In the rows, 128 means zero.
Rotation paths and how fast each direction turns (degrees each step)
Each turn is a multiple of 5 degrees from 10 to 175, or 0.
Each row of a path follows its step; steps can be skipped.
path 1
step 2: | 176 | 162 | 108 | 130 | 138 | 118 | 166 | 152 | 115 | 100 | 139 | 124 | 136 | 128 | 135 | 167 | 125 | 118 | 140 | 140 | 141 |  93 | 139 | 108 | 106 | 118 | 142 | 110 | 135 | 125 |  99 | 125 | 128 | 140 | 126 |  96 | 101 | 121 | 154 | 122 |  84 | 119 | 124 | 107 | 141 | 131 |  95 | 107 | 193 | 143 | 103 | 110 | 105 |  94 |  54 | 118 | 137 | 147 | 128 | 131 | 134 | 111 | 139 | 138 | 112 | 121 | 154 |
step 6: | 138 | 197 | 126 | 127 | 115 | 141 | 160 | 156 |  97 | 104 | 123 | 137 | 127 | 136 | 122 | 163 | 103 | 103 | 103 | 127 | 114 | 158 | 127 | 110 | 114 |  95 | 139 | 164 | 106 | 124 | 132 |  96 | 131 | 130 | 111 | 112 | 114 | 111 |  99 |  90 |  87 | 145 |  88 | 118 | 123 | 170 | 115 | 138 | 127 | 112 | 125 | 103 | 110 | 132 |  94 | 174 | 116 | 135 | 123 | 140 | 142 | 109 |  81 | 125 | 109 | 133 | 117 |
step 7: | 129 | 112 | 110 | 128 | 136 | 136 | 126 | 159 | 128 | 150 | 141 | 134 | 116 | 203 | 124 | 182 | 106 | 131 | 109 | 159 | 103 | 117 | 145 | 118 | 141 | 110 | 128 | 130 | 115 | 105 | 106 | 128 | 126 | 138 | 145 |  85 | 141 | 111 | 146 | 129 |  86 | 136 | 154 |  89 | 120 | 174 | 119 | 133 | 153 |  87 | 131 |  85 | 157 | 138 |  97 | 125 | 122 | 134 | 137 |  98 | 156 | 137 | 104 | 119 | 141 | 138 | 163 |
step 10: | 109 | 196 | 117 | 115 | 133 | 146 | 169 | 149 | 125 | 130 | 116 | 113 | 128 | 140 | 109 | 158 | 100 | 106 | 157 | 177 | 123 | 128 | 143 | 138 | 109 | 122 | 140 | 124 | 149 | 127 | 126 | 127 |  97 | 180 | 111 | 148 | 146 | 107 | 145 | 129 |  89 | 142 | 126 |  88 | 162 | 114 | 141 |  91 | 163 |  81 | 111 | 104 | 110 | 111 | 130 | 144 | 139 | 130 | 123 | 116 | 152 | 132 | 125 | 120 | 108 | 148 | 144 |
step 13: | 152 | 144 |  93 |  98 | 153 | 114 | 110 | 184 | 137 | 131 | 151 | 127 | 101 | 144 | 127 | 175 | 114 | 160 | 131 | 142 | 130 |  91 | 133 | 128 | 136 | 103 | 143 | 144 | 110 | 144 |  97 | 154 | 148 | 191 | 125 | 118 | 145 | 116 | 139 | 124 | 110 | 131 | 125 | 118 | 152 | 174 | 128 | 126 |  95 |  96 | 122 | 112 | 130 | 102 | 112 | 100 | 145 | 148 | 102 |  95 | 132 | 154 | 131 | 142 | 113 | 139 | 159 |
step 15: |  92 | 151 | 120 | 111 | 113 | 138 | 143 | 149 | 129 | 128 | 129 |  75 | 144 | 133 | 165 | 139 | 123 | 127 | 148 | 174 | 101 | 149 | 148 | 106 | 109 | 108 | 128 | 121 | 107 | 104 | 134 | 122 | 133 | 118 | 170 |  93 | 127 | 167 | 121 | 132 | 111 | 163 | 136 | 113 | 171 | 136 |  77 | 135 | 153 | 129 | 143 | 106 | 159 | 117 | 113 | 151 | 136 | 140 | 111 |  73 | 152 | 132 | 107 | 138 | 117 | 133 | 168 |
step 18: | 143 | 133 |  96 | 166 | 125 | 131 | 172 | 134 | 116 | 122 |  95 |  91 | 127 | 156 | 121 | 146 | 104 | 150 | 115 | 128 |  98 | 150 | 107 | 135 |  70 |  90 | 105 | 148 | 128 | 132 | 106 | 109 | 127 | 167 | 132 | 111 | 123 | 124 | 120 | 124 | 113 | 126 |  84 | 144 | 158 | 151 | 126 | 127 | 156 |  77 | 113 | 109 | 113 | 116 | 113 | 131 | 121 | 148 | 104 | 113 | 151 | 138 |  97 | 158 | 113 | 160 | 152 |
step 26: | 137 | 134 |  77 | 126 | 131 | 130 | 163 | 150 | 133 | 142 | 130 | 111 | 101 | 155 | 103 | 129 | 107 | 124 |  98 | 129 | 146 | 124 | 161 | 123 |  82 | 130 | 143 | 159 | 136 |  96 | 131 |  96 | 119 | 128 | 126 | 112 | 118 | 143 |  83 | 136 | 144 | 157 | 139 | 103 | 151 | 125 | 119 |  80 | 115 | 120 | 120 | 118 |  91 | 125 | 108 | 107 | 152 | 145 | 108 |  84 | 171 | 121 |  77 | 138 | 146 | 134 | 164 |
step 27: | 132 | 194 | 137 |  94 | 125 | 153 | 119 | 172 | 133 | 108 | 122 |  84 | 125 | 140 | 148 | 148 | 125 | 120 | 148 | 139 | 111 | 145 | 129 | 107 | 118 | 120 | 177 | 164 | 137 |  98 | 144 | 146 | 103 | 157 | 114 | 100 | 105 | 139 | 116 | 118 | 119 | 145 | 124 | 124 | 125 | 153 | 108 | 110 | 124 | 109 | 166 |  90 | 113 | 103 |  98 | 180 | 149 | 107 | 127 | 122 | 145 | 110 | 104 | 135 | 108 | 142 | 149 |
step 28: | 141 | 166 | 133 | 118 | 126 | 132 | 148 | 159 | 139 | 130 | 151 | 161 | 143 | 184 | 142 | 161 | 101 | 109 | 164 | 141 | 106 | 103 | 160 | 108 | 167 | 109 | 123 | 116 | 126 |  95 | 121 | 137 | 146 | 160 | 133 | 116 | 129 | 135 | 137 | 163 |  83 | 160 | 111 | 112 | 126 | 130 | 138 |  96 | 145 |  87 | 117 |  86 | 118 | 144 | 120 | 122 | 130 | 146 | 132 | 109 | 159 | 107 | 136 | 114 | 128 |  85 | 129 |
Speeds:
| 129 | 135 | 124 | 114 | 126 | 127 | 127 | 131 | 133 | 118 | 131 | 125 | 125 | 136 | 125 | 126 | 135 | 133 | 123 | 128 | 124 | 129 | 124 | 117 | 127 | 128 | 125 | 130 | 126 | 135 | 130 | 118 | 126 | 128 | 128 | 136 | 123 | 132 | 130 | 125 | 125 | 131 | 131 | 131 | 119 | 116 | 128 | 135 | 119 | 122 | 144 | 125 | 125 | 136 | 127 | 128 | 123 | 125 | 129 | 137 | 113 | 125 | 124 | 126 | 121 | 122 | 120 | -> 135
| 128 | 119 | 127 | 133 | 138 | 129 | 129 | 132 | 145 | 128 | 117 | 125 | 134 | 124 | 122 | 128 | 133 | 123 | 124 | 134 | 118 | 134 | 132 | 121 | 133 | 130 | 125 | 118 | 127 | 131 | 134 | 135 | 123 | 122 | 126 | 124 | 128 | 133 | 120 | 126 | 129 | 130 | 133 | 132 | 127 | 124 | 115 | 126 | 125 | 131 | 130 | 135 | 117 | 127 | 127 | 124 | 127 | 125 | 119 | 122 | 123 | 127 | 121 | 140 | 136 | 129 | 133 | -> 100
| 136 | 125 | 135 | 125 | 127 | 128 | 128 | 136 | 128 | 126 | 131 | 129 | 135 | 125 | 128 | 121 | 134 | 132 | 124 | 134 | 116 | 122 | 142 | 135 | 135 | 126 | 125 | 134 | 117 | 135 | 133 | 129 | 127 | 132 | 131 | 124 | 127 | 125 | 127 | 124 | 133 | 132 | 121 | 129 | 133 | 137 | 127 | 132 | 123 | 134 | 128 | 121 | 118 | 133 | 131 | 124 | 129 | 126 | 120 | 128 | 134 | 121 | 137 | 111 | 125 | 133 | 120 | -> 45
| 133 | 127 | 135 | 123 | 133 | 124 | 130 | 116 | 130 | 122 | 125 | 136 | 130 | 122 | 131 | 126 | 122 | 128 | 125 | 123 | 119 | 125 | 133 | 133 | 125 | 130 | 128 | 130 | 129 | 133 | 123 | 127 | 120 | 133 | 126 | 136 | 131 | 135 | 122 | 128 | 126 | 126 | 134 | 124 | 134 | 133 | 131 | 119 | 136 | 129 | 139 | 126 | 123 | 131 | 119 | 143 | 133 | 136 | 126 | 127 | 132 | 135 | 121 | 138 | 112 | 131 | 124 | -> 85
| 125 | 130 | 134 | 128 | 128 | 140 | 143 | 129 | 136 | 127 | 127 | 123 | 127 | 125 | 128 | 137 | 127 | 122 | 135 | 125 | 122 | 126 | 132 | 126 | 123 | 125 | 137 | 130 | 135 | 125 | 137 | 119 | 131 | 131 | 123 | 115 | 130 | 130 | 126 | 128 | 127 | 117 | 116 | 124 | 130 | 122 | 123 | 127 | 128 | 131 | 131 | 128 | 126 | 124 | 128 | 132 | 118 | 134 | 128 | 138 | 122 | 133 | 131 | 121 | 121 | 138 | 135 | -> 85
| 123 | 131 | 126 | 117 | 121 | 137 | 134 | 126 | 138 | 130 | 129 | 133 | 136 | 126 | 141 | 126 | 133 | 133 | 134 | 134 | 134 | 126 | 119 | 132 | 128 | 124 | 124 | 127 | 130 | 140 | 122 | 131 | 134 | 139 | 133 | 124 | 121 | 131 | 118 | 128 | 119 | 123 | 128 | 139 | 132 | 122 | 136 | 133 | 128 | 133 | 131 | 136 | 132 | 129 | 133 | 124 | 132 | 130 | 119 | 116 | 130 | 132 | 130 | 128 | 128 | 129 | 131 | -> 20
| 130 | 135 | 131 | 130 | 122 | 126 | 119 | 130 | 132 | 131 | 126 | 133 | 117 | 127 | 129 | 128 | 136 | 125 | 121 | 140 | 131 | 128 | 135 | 133 | 128 | 121 | 123 | 127 | 125 | 137 | 126 | 124 | 130 | 124 | 114 | 136 | 128 | 124 | 132 | 132 | 121 | 132 | 133 | 130 | 125 | 129 | 124 | 134 | 132 | 134 | 121 | 130 | 126 | 130 | 127 | 137 | 112 | 132 | 136 | 122 | 126 | 135 | 131 | 126 | 124 | 135 | 143 | -> 10
| 132 | 134 | 131 | 120 | 131 | 127 | 119 | 133 | 135 | 128 | 128 | 128 | 137 | 117 | 132 | 130 | 121 | 127 | 138 | 142 | 140 | 137 | 129 | 129 | 126 | 126 | 135 | 136 | 126 | 131 | 126 | 123 | 120 | 126 | 137 | 124 | 138 | 126 | 131 | 124 | 128 | 129 | 123 | 127 | 132 | 129 | 128 | 131 | 129 | 136 | 115 | 130 | 125 | 133 | 120 | 125 | 127 | 125 | 133 | 138 | 119 | 126 | 120 | 135 | 127 | 124 | 122 | -> 170
